(in the rows, 128 means zero)
Each path is a new rotation, seen through one point. The rows after it are directions, each followed by how far the rotation turns it, in degrees a step (0 if it stays put).
Each turn is a multiple of 5 degrees from 10 to 175, or 0.
Each row of a path follows its step; steps can be skipped.
path 1
step 0: [130 138 130 130 132 125 121 139 139 134 128 119 121 138 121 129 134 128
 131 145 129 135 138 131 125 126 125 126 132 128 125 128 119 131 130 133
 125 127 132 129 130 135 128 134 128 133 130 133 140 130 135 132 129 127
 129 129]
step 1: [131 131 126 117 122 131 132 127 119 129 131 125 123 125 121 128 134 127
 130 128 127 133 122 119 128 126 124 125 121 120 126 128 124 130 140 129
 123 129 127 132 130 127 131 133 124 124 115 120 132 130 140 126 121 118
 144 127]
step 2: [130 119 128 118 114 130 128 127 128 116 127 123 123 128 127 120 127 129
 130 125 120 136 132 131 126 124 131 129 129 119 128 131 120 118 135 129
 129 120 137 131 127 128 137 133 127 136 132 125 131 131 128 131 137 141
 124 124]
step 3: [118 129 132 139 122 129 132 130 132 135 123 126 123 130 125 125 126 121
 134 134 122 136 129 123 122 127 129 127 131 136 138 128 127 127 122 132
 132 129 136 131 142 130 132 130 123 138 123 120 143 135 126 129 128 120
 130 127]
step 4: [126 123 131 126 123 127 136 126 130 126 133 128 125 134 140 137 131 132
 129 130 124 130 119 117 130 126 126 133 132 123 127 132 119 139 132 132
 129 121 127 134 121 128 128 130 135 128 127 116 138 126 132 112 123 127
 133 126]
step 5: [130 121 121 121 120 127 133 135 135 126 131 135 128 135 124 127 125 132
 129 132 135 121 129 130 129 136 119 123 140 133 128 123 127 119 134 135
 129 128 130 137 123 131 138 127 123 133 126 125 135 124 129 132 134 132
 125 114]
step 6: [124 129 129 127 121 128 137 124 112 138 133 130 126 132 129 123 128 124
 121 126 125 132 131 128 129 136 122 133 139 127 142 130 122 125 123 124
 136 136 133 121 126 130 137 125 128 123 126 121 135 130 126 132 126 119
 131 129]
step 7: [131 129 129 134 128 120 130 127 127 127 131 125 135 128 128 127 127 134
 127 131 122 124 131 129 120 128 131 134 143 118 135 123 118 130 130 126
 123 108 122 136 127 126 128 124 137 123 132 123 131 131 124 123 128 124
 123 121]
step 8: [125 131 113 128 124 117 121 137 130 127 128 131 129 130 126 133 136 120
 126 137 121 134 131 127 129 140 120 124 135 136 124 128 125 128 125 136
 126 122 132 129 127 132 124 121 126 123 130 136 137 123 127 133 127 122
 136 119]
step 9: [129 139 126 125 121 136 135 129 128 122 130 115 123 140 124 124 129 130
 128 125 132 128 132 126 132 138 130 132 135 122 131 135 124 126 132 128
 131 129 129 126 120 130 123 126 130 113 125 124 125 133 138 132 126 122
 140 129]
step 10: [134 132 123 123 122 126 127 125 126 121 131 133 121 122 114 129 130 124
 135 127 130 127 133 135 122 125 140 122 132 121 138 129 115 128 132 124
 122 121 132 132 133 136 128 125 128 134 137 124 124 124 132 132 131 122
 124 119]
Directions:
[130 129 127 128 128 126 130 128 129 129 128 125 128 130 128 128 126 129
 128 128 127 127 130 129 129 124 128 128 125 129 129 128 129 127 130 127
 130 125 126 129 124 128 128 129 128 129 133 127 128 129 128 128 130 128
 128 127] -> 145
[128 126 128 130 127 129 129 126 127 126 128 128 129 127 129 129 127 124
 128 128 128 128 130 130 124 127 129 127 128 128 129 127 126 126 126 126
 128 127 128 127 129 127 131 128 127 126 129 128 128 130 126 126 129 127
 127 131] -> 90
path 2
step 0: [124 127 122 136 134 126 125 124 128 126 118 133 122 125 126 134 125 129
 125 135 127 128 125 130 124 130 127 130 137 120 127 129 129 131 136 130
 137 126 120 129 118 127 128 139 139 131 134 142 134 120 118 129 124 121
 129 123]
step 1: [128 134 120 137 126 125 129 133 125 135 134 140 125 125 129 130 125 120
 134 127 129 128 120 128 121 132 114 115 127 129 122 127 123 122 126 138
 131 124 132 128 132 129 139 131 139 129 130 132 124 135 133 126 121 132
 128 125]
step 2: [124 130 135 130 134 122 121 137 135 123 128 123 134 133 127 131 122 116
 130 133 122 128 129 130 131 135 123 123 123 122 127 115 121 131 132 128
 120 122 120 131 127 126 125 138 134 136 120 118 127 131 127 130 119 123
 123 124]
step 3: [123 120 130 135 128 133 129 134 131 144 137 126 134 132 134 128 122 133
 132 132 120 132 128 121 137 135 122 127 135 121 125 133 118 133 126 133
 126 131 118 124 125 133 124 128 127 134 133 128 128 124 137 119 130 127
 125 134]
step 4: [130 134 129 117 137 123 122 133 128 137 128 127 120 130 136 126 134 132
 115 131 123 134 125 129 125 133 134 131 136 136 125 124 125 127 134 128
 127 129 119 123 131 138 132 139 135 127 128 133 135 131 126 123 125 123
 130 138]
step 5: [134 137 136 126 131 135 136 130 128 129 133 133 133 119 136 132 134 130
 121 120 121 128 126 132 123 119 122 122 126 120 124 130 128 124 143 138
 120 132 126 124 125 129 133 130 128 134 139 124 121 129 127 127 126 129
 134 129]
step 6: [126 120 124 132 137 134 119 133 125 126 131 124 129 121 130 129 122 123
 119 123 114 120 127 128 121 126 128 123 135 132 133 126 137 130 132 130
 124 132 124 135 139 136 121 137 124 129 122 120 121 124 129 130 129 129
 131 119]
step 7: [121 126 138 134 129 124 138 133 124 124 132 135 117 125 131 129 129 128
 126 127 123 137 131 123 137 125 117 132 136 136 129 133 137 124 132 133
 130 127 118 127 130 129 124 125 124 134 121 129 124 127 138 130 135 124
 118 126]
step 8: [127 131 126 119 124 120 127 141 121 132 126 128 129 124 120 128 131 131
 124 117 122 134 136 121 128 127 126 130 135 120 120 126 142 137 125 123
 129 130 129 121 122 133 130 139 131 120 125 130 127 129 129 123 129 121
 123 123]
step 9: [121 129 128 124 124 135 138 136 128 131 130 126 134 140 117 125 137 128
 122 120 120 132 124 127 127 128 127 132 130 126 126 135 130 116 126 133
 129 124 134 134 125 132 143 133 125 136 129 121 129 127 134 136 125 132
 131 125]
step 10: [120 123 129 120 135 123 123 132 126 117 134 120 123 134 127 124 124 124
 128 136 118 131 133 126 124 130 128 122 120 127 123 134 136 118 130 126
 132 141 128 126 123 125 123 130 124 124 136 115 134 123 129 126 129 128
 132 123]
Directions:
[127 127 128 127 126 129 129 126 128 127 126 127 129 128 127 128 128 129
 130 126 131 127 127 128 129 128 131 129 127 130 130 127 129 130 127 129
 128 129 129 128 129 127 127 123 128 126 127 130 127 130 126 128 127 129
 129 131] -> 0
path 3
step 0: [138 129 120 119 135 138 133 126 120 129 132 129 125 125 132 131 135 126
 136 120 132 126 132 122 136 117 123 127 133 129 133 128 118 134 125 131
 124 123 127 120 133 123 120 126 131 129 132 132 125 135 120 126 123 129
 129 121]
step 1: [137 124 123 116 132 122 129 132 130 124 140 125 127 125 122 134 133 122
 125 124 126 126 135 126 134 120 122 127 138 133 129 136 127 125 127 127
 135 121 126 126 123 130 124 122 126 130 137 119 125 134 121 127 117 129
 131 125]
step 2: [137 128 129 135 121 117 127 128 130 136 137 124 126 118 121 127 126 127
 132 132 126 127 125 118 134 131 125 122 134 131 132 133 129 129 127 130
 130 124 125 126 115 135 125 123 133 129 126 119 129 130 126 123 118 141
 132 128]
step 3: [129 132 134 129 130 129 126 122 122 141 131 123 135 120 129 127 124 130
 127 131 130 127 125 118 142 140 124 128 131 127 123 128 121 129 128 130
 121 120 119 129 128 127 118 126 131 124 127 130 132 135 121 126 130 139
 135 128]
step 4: [133 130 129 117 133 138 131 128 125 128 134 124 134 124 131 125 123 131
 133 129 122 126 134 129 146 129 127 131 129 131 122 132 126 124 126 129
 126 131 128 125 129 130 122 128 120 125 131 126 123 146 125 130 137 132
 132 136]
step 5: [134 128 127 124 120 128 131 138 133 128 134 130 125 126 123 130 130 137
 134 127 126 125 135 133 134 130 128 129 132 131 125 137 127 132 121 143
 127 133 125 123 130 135 121 129 129 128 132 116 122 134 123 133 126 131
 122 142]
step 6: [135 131 133 127 119 125 123 134 125 135 129 132 127 123 131 134 128 142
 136 121 124 137 132 126 130 128 119 131 137 131 132 128 116 137 125 135
 132 126 129 130 129 130 118 129 132 120 127 125 132 122 128 126 123 134
 122 132]
step 7: [131 130 134 123 128 132 118 126 118 125 131 129 127 124 128 132 127 131
 132 120 124 141 130 126 137 122 123 123 131 133 127 125 115 128 126 132
 123 122 129 138 123 133 122 125 127 117 126 129 128 131 123 125 121 119
 138 126]
step 8: [134 133 121 126 132 128 123 125 131 131 130 136 131 120 122 130 131 118
 136 126 128 128 134 125 139 120 128 124 132 134 126 127 124 120 119 133
 122 131 132 127 121 131 132 118 129 125 121 123 124 133 118 132 124 120
 135 136]
step 9: [134 127 122 129 131 122 131 136 134 142 126 134 132 119 117 135 130 127
 132 129 129 120 138 121 130 137 123 130 136 132 128 132 118 127 127 126
 129 122 123 128 128 130 134 121 127 122 123 119 128 134 129 136 126 125
 127 132]
step 10: [136 126 126 133 116 132 129 134 119 138 130 122 129 125 128 136 121 138
 139 131 129 125 131 122 134 133 123 121 133 130 123 124 121 130 137 125
 128 124 121 127 127 127 133 127 123 119 126 122 128 139 131 125 125 126
 127 120]
Directions:
[127 131 125 126 128 130 130 129 127 126 130 129 128 130 128 129 130 125
 127 129 128 128 131 128 129 128 128 129 128 130 127 128 128 125 127 128
 128 129 129 131 126 128 129 127 126 131 130 127 126 126 126 127 130 128
 129 129] -> 100
path 4
step 0: [128 133 134 128 134 120 131 129 127 136 121 133 133 122 131 132 125 132
 128 129 130 117 123 128 119 127 122 124 136 130 142 124 138 135 122 128
 128 126 127 134 128 118 133 132 126 119 121 131 133 130 132 129 118 133
 122 134]
step 1: [124 129 132 116 134 125 125 123 128 134 129 128 129 126 120 127 136 125
 123 123 127 126 147 135 130 126 129 122 136 118 139 128 126 130 125 128
 128 131 127 130 131 134 135 123 126 123 119 134 137 128 128 125 118 126
 122 130]
step 2: [129 132 137 125 135 125 117 132 118 133 125 121 124 127 130 126 136 128
 120 130 127 123 135 134 127 125 126 117 134 127 128 128 128 137 135 133
 126 125 126 131 125 114 134 130 137 120 127 133 123 138 131 118 128 125
 131 126]
step 3: [124 136 132 131 133 125 131 127 131 135 120 128 134 128 136 125 136 126
 129 131 127 121 123 139 125 125 124 128 133 120 135 125 130 133 130 123
 129 134 134 125 137 119 133 133 119 117 124 129 137 124 135 120 131 121
 121 128]
step 4: [129 130 130 116 132 131 133 123 127 127 138 117 129 131 124 127 137 123
 127 119 122 121 137 136 134 128 123 128 129 124 136 134 133 125 133 130
 127 129 132 131 133 132 132 131 131 121 124 123 130 133 129 113 133 124
 121 139]
step 5: [129 130 137 131 142 126 126 134 126 136 126 126 128 127 127 126 131 128
 125 122 128 125 128 129 125 125 123 130 135 132 121 141 128 130 142 122
 131 129 139 136 130 123 125 135 132 123 121 133 132 141 129 121 136 124
 132 129]
step 6: [130 134 129 130 126 127 135 129 122 136 117 123 142 126 128 136 139 122
 132 129 126 122 123 131 123 130 122 131 131 127 128 137 135 129 130 121
 137 126 132 126 135 132 137 125 118 126 129 132 132 131 123 122 131 126
 119 134]
step 7: [130 125 123 120 138 120 125 128 123 129 127 131 129 123 124 131 126 118
 127 117 132 132 130 129 126 129 127 130 131 128 136 133 141 121 130 130
 135 121 132 134 133 133 128 126 135 125 126 121 126 139 130 114 127 124
 119 138]
step 8: [126 124 134 119 136 119 132 132 126 129 121 133 125 122 133 121 133 121
 125 122 135 128 130 127 125 129 124 125 139 131 120 136 132 138 130 124
 137 132 137 136 130 121 133 118 129 129 128 137 132 137 124 133 130 132
 126 131]
step 9: [129 134 133 129 120 128 132 127 124 133 119 131 129 123 121 137 133 124
 128 124 128 123 132 126 122 133 125 127 134 128 134 125 142 137 117 132
 129 119 131 137 133 117 138 127 120 129 126 130 129 130 124 122 124 124
 120 133]
step 10: [129 126 127 119 131 120 122 131 120 132 127 129 130 128 131 123 121 126
 127 122 133 132 140 132 127 131 127 122 138 118 135 129 132 131 126 126
 123 128 136 138 138 128 131 128 133 123 115 122 130 128 129 126 116 122
 119 128]
Directions:
[127 128 126 127 129 126 127 129 127 126 126 128 129 129 128 128 126 130
 130 128 130 127 127 130 129 127 130 126 129 129 126 129 130 127 129 130
 128 127 129 131 126 126 128 131 131 128 126 125 126 128 129 127 127 129
 129 127] -> 140
path 5
step 0: [132 124 120 121 123 130 126 128 120 126 125 130 127 135 124 129 126 127
 118 131 127 137 124 142 130 128 137 128 128 133 138 125 139 128 128 114
 135 126 131 130 134 130 128 135 130 138 126 127 125 127 121 128 132 124
 124 129]
step 1: [125 128 137 136 134 129 127 129 134 126 127 127 128 131 134 134 119 132
 135 121 135 144 134 133 129 122 130 124 134 119 128 125 129 134 134 129
 131 122 121 129 123 135 126 132 133 130 137 129 125 129 128 134 121 125
 118 123]
step 2: [131 124 130 125 134 134 126 122 129 122 122 118 134 117 128 128 129 137
 132 134 131 131 132 131 130 137 132 120 121 133 120 129 128 122 129 121
 135 124 130 131 135 140 137 126 134 131 122 135 128 123 130 130 129 130
 130 130]
step 3: [131 120 131 137 133 128 130 126 121 126 119 133 129 134 130 133 137 129
 110 127 128 130 126 133 137 125 128 127 132 129 134 121 130 132 126 120
 136 126 125 127 129 132 133 140 126 123 129 125 128 132 127 125 131 128
 122 127]
step 4: [121 125 131 131 123 133 124 124 140 117 122 128 129 130 128 134 129 123
 131 129 132 128 131 132 127 124 140 121 138 125 123 126 127 129 130 132
 132 130 127 131 125 142 116 125 131 135 126 128 125 126 126 132 126 121
 124 119]
step 5: [127 128 131 131 133 131 120 121 131 131 124 124 125 115 128 131 127 131
 125 130 128 134 127 128 133 134 129 126 120 139 123 127 120 122 130 126
 136 136 128 130 124 134 137 142 124 133 136 128 124 117 123 131 126 126
 129 131]
step 6: [133 123 129 134 124 125 129 114 123 123 128 132 130 124 118 124 131 128
 121 124 137 124 127 129 126 126 134 124 128 121 126 126 133 133 122 117
 138 125 122 128 130 128 128 137 131 131 122 118 136 134 123 128 128 122
 121 131]
step 7: [123 128 127 137 128 136 123 129 145 114 125 125 128 128 123 138 130 129
 133 122 131 132 132 128 131 131 126 126 128 126 132 121 131 127 138 126
 130 129 129 127 125 127 123 132 123 124 127 136 128 129 116 130 131 119
 126 121]
step 8: [128 130 132 129 131 130 129 123 130 125 134 132 135 130 120 128 130 129
 124 133 127 137 124 133 131 136 131 128 117 135 118 125 124 126 121 131
 134 125 125 119 127 138 131 133 130 137 131 126 136 117 119 127 122 133
 136 125]
step 9: [133 123 122 133 131 125 128 122 126 119 126 134 123 121 125 126 137 132
 124 124 121 131 134 128 132 114 128 124 123 127 127 128 138 122 130 122
 130 124 119 132 129 127 122 135 121 128 124 121 130 129 122 136 122 132
 120 128]
step 10: [132 128 127 127 124 143 128 129 139 118 134 133 135 130 128 118 128 130
 129 128 133 140 126 129 128 125 133 127 126 128 127 126 122 133 136 123
 135 131 128 133 114 132 126 128 128 123 123 132 126 128 123 125 133 121
 126 123]
Directions:
[127 129 127 130 126 127 129 131 129 128 127 127 129 130 127 129 128 130
 125 128 126 126 129 127 127 128 130 128 129 130 129 127 129 128 127 130
 130 127 126 126 130 130 127 128 128 128 129 131 126 129 125 125 129 127
 131 128] -> 90
[128 129 128 125 131 127 129 129 130 128 131 124 129 125 128 129 128 128
 128 129 129 127 127 129 129 130 127 129 129 130 126 127 130 128 128 128
 130 128 126 128 128 129 129 127 129 126 129 126 128 124 128 128 126 128
 131 130] -> 120
path 6
step 0: [129 119 124 126 135 138 131 138 115 119 132 133 124 129 130 127 137 131
 131 131 133 125 120 131 114 131 123 133 127 122 122 129 134 122 123 121
 132 129 128 128 131 129 129 121 125 128 140 123 126 130 128 123 133 127
 134 130]
step 1: [127 124 119 134 136 127 130 128 133 119 136 125 123 132 128 131 126 125
 130 123 124 137 128 124 130 133 123 131 124 137 122 129 144 135 119 119
 125 132 126 139 130 125 126 128 122 129 124 123 121 121 128 127 132 125
 124 130]
step 2: [134 135 121 127 135 122 126 130 132 135 130 131 129 129 130 129 133 120
 130 125 130 136 119 128 120 136 133 135 132 124 125 132 138 131 131 131
 132 127 117 128 115 124 124 131 131 135 117 136 125 128 131 125 136 133
 134 133]
step 3: [121 124 131 120 130 131 129 138 123 129 120 127 125 135 130 130 128 128
 131 127 139 131 118 113 121 135 125 123 125 122 127 124 132 130 123 131
 128 118 119 119 131 130 132 127 117 134 130 133 129 124 133 125 133 125
 131 133]
step 4: [119 129 117 130 135 121 125 127 120 114 129 126 131 131 134 129 126 128
 132 125 128 126 128 124 123 125 136 123 127 124 138 128 136 132 123 128
 123 124 125 136 128 136 122 123 121 121 129 123 121 127 129 134 130 117
 137 131]
step 5: [139 134 121 121 133 130 119 130 127 123 128 132 131 125 130 128 134 120
 132 125 117 125 134 122 129 135 127 133 135 123 127 134 138 125 122 126
 123 127 120 129 130 127 140 125 134 124 124 129 118 129 128 119 130 125
 139 130]
step 6: [124 128 122 123 128 134 126 137 131 132 120 122 125 127 120 130 140 119
 128 122 123 134 118 126 129 128 124 119 137 136 120 123 131 129 114 128
 127 119 117 127 127 131 126 135 123 125 124 126 130 133 126 124 127 127
 128 132]
step 7: [126 123 119 131 130 127 132 137 111 129 127 135 123 124 126 132 137 133
 126 127 124 127 122 132 120 128 131 124 132 121 132 123 139 134 124 125
 134 128 131 123 117 124 123 125 125 131 132 132 126 137 129 134 132 118
 129 129]
step 8: [132 116 121 123 143 137 124 133 126 118 134 136 124 124 129 128 124 131
 135 127 129 130 129 124 126 136 126 128 125 129 133 131 137 127 118 131
 132 132 127 133 136 119 131 122 123 130 127 132 128 125 117 122 132 123
 127 129]
step 9: [127 127 120 129 134 133 126 129 140 132 138 127 132 132 128 130 134 121
 128 122 137 132 116 130 130 129 136 131 126 131 122 132 133 130 120 132
 129 127 121 138 123 126 130 128 123 125 121 124 111 133 131 127 131 125
 128 131]
step 10: [131 134 124 124 129 129 135 139 124 128 127 127 126 137 123 130 133 123
 130 126 136 136 122 121 121 138 134 135 136 126 122 123 131 134 134 122
 131 127 129 120 121 127 129 123 121 133 133 131 124 132 130 119 131 125
 139 128]
Directions:
[124 128 127 130 127 128 129 128 130 128 128 129 126 127 129 127 128 129
 126 126 129 127 131 129 129 127 130 128 130 130 126 127 129 130 128 131
 128 129 127 129 127 130 126 128 127 128 126 126 127 129 130 131 129 128
 128 130] -> 140
[126 129 127 127 129 129 127 128 127 127 127 129 129 129 125 129 129 128
 128 129 126 127 128 129 128 126 123 127 131 129 128 126 128 127 128 128
 127 130 128 126 128 131 127 127 132 126 128 127 127 127 129 127 130 127
 128 127] -> 55
path 7
step 0: [127 134 124 133 124 133 130 127 126 133 131 134 132 132 125 124 117 135
 131 125 131 124 134 142 132 121 131 135 135 130 123 128 138 117 127 121
 127 122 137 133 129 133 131 119 125 120 138 129 128 137 135 143 132 125
 128 133]
step 1: [136 132 118 133 137 120 121 129 128 135 127 142 127 116 119 127 128 131
 135 128 132 136 132 124 128 124 128 123 131 121 115 123 133 124 119 137
 131 126 124 128 126 131 130 122 124 120 136 126 132 133 122 126 132 129
 133 130]
step 2: [128 117 125 126 126 131 124 128 125 131 125 131 133 125 124 125 132 120
 131 121 122 132 132 132 135 125 120 118 136 135 130 131 135 127 126 127
 118 128 122 132 124 128 129 131 135 113 131 121 138 139 121 127 126 127
 125 145]
step 3: [127 128 127 130 134 123 125 133 129 133 125 142 125 119 131 128 120 134
 120 132 131 120 141 141 128 122 128 135 135 134 125 133 126 128 130 129
 113 120 130 125 134 128 126 130 131 122 137 124 131 125 133 133 121 118
 128 133]
step 4: [131 139 127 115 126 125 130 130 135 137 136 136 126 119 130 124 130 133
 130 126 123 119 131 125 132 125 124 128 135 123 120 131 138 130 128 131
 124 124 130 127 129 118 132 125 121 121 143 131 129 134 119 128 130 137
 137 131]
step 5: [131 116 126 116 131 121 123 128 126 134 134 134 126 134 118 135 128 125
 122 124 124 124 134 127 134 121 118 127 137 133 124 130 135 127 120 133
 133 127 121 132 129 131 131 116 132 116 129 127 124 136 129 136 121 128
 116 128]
step 6: [122 128 120 122 124 128 136 130 125 137 125 133 118 119 123 127 123 129
 129 128 129 121 128 133 123 117 127 119 136 130 123 128 133 128 113 126
 118 125 132 132 130 133 120 121 132 128 127 123 132 120 127 139 132 118
 130 134]
step 7: [132 128 126 119 127 126 126 125 145 130 128 138 125 118 129 121 123 138
 137 126 119 125 129 127 130 121 126 132 127 133 120 135 128 127 128 132
 130 129 136 128 125 133 128 126 127 111 130 114 131 128 130 124 139 130
 127 132]
step 8: [129 127 127 123 131 128 123 131 128 139 133 122 137 125 125 126 129 124
 117 125 131 122 138 115 139 120 132 128 128 129 115 135 135 128 125 133
 124 131 128 128 127 140 126 132 128 119 135 123 128 127 121 129 122 125
 119 139]
step 9: [122 128 136 117 127 127 134 136 133 131 123 141 120 132 132 134 128 128
 123 131 128 121 132 131 124 122 126 128 132 124 121 120 133 114 130 135
 120 132 125 133 131 133 119 123 124 127 126 126 132 131 122 133 126 123
 128 147]
step 10: [132 126 121 114 124 123 125 124 136 130 128 136 119 119 123 131 126 124
 124 126 127 127 123 123 117 112 126 131 130 127 127 133 128 127 133 125
 123 129 124 126 133 128 124 130 125 117 142 135 132 128 133 123 140 127
 119 128]
Directions:
[130 129 130 131 129 127 128 130 128 129 125 129 130 126 130 128 128 128
 129 127 129 131 129 127 128 128 130 129 127 129 128 127 130 128 130 127
 126 129 127 125 128 130 126 129 127 127 126 128 130 129 126 128 129 128
 125 131] -> 55
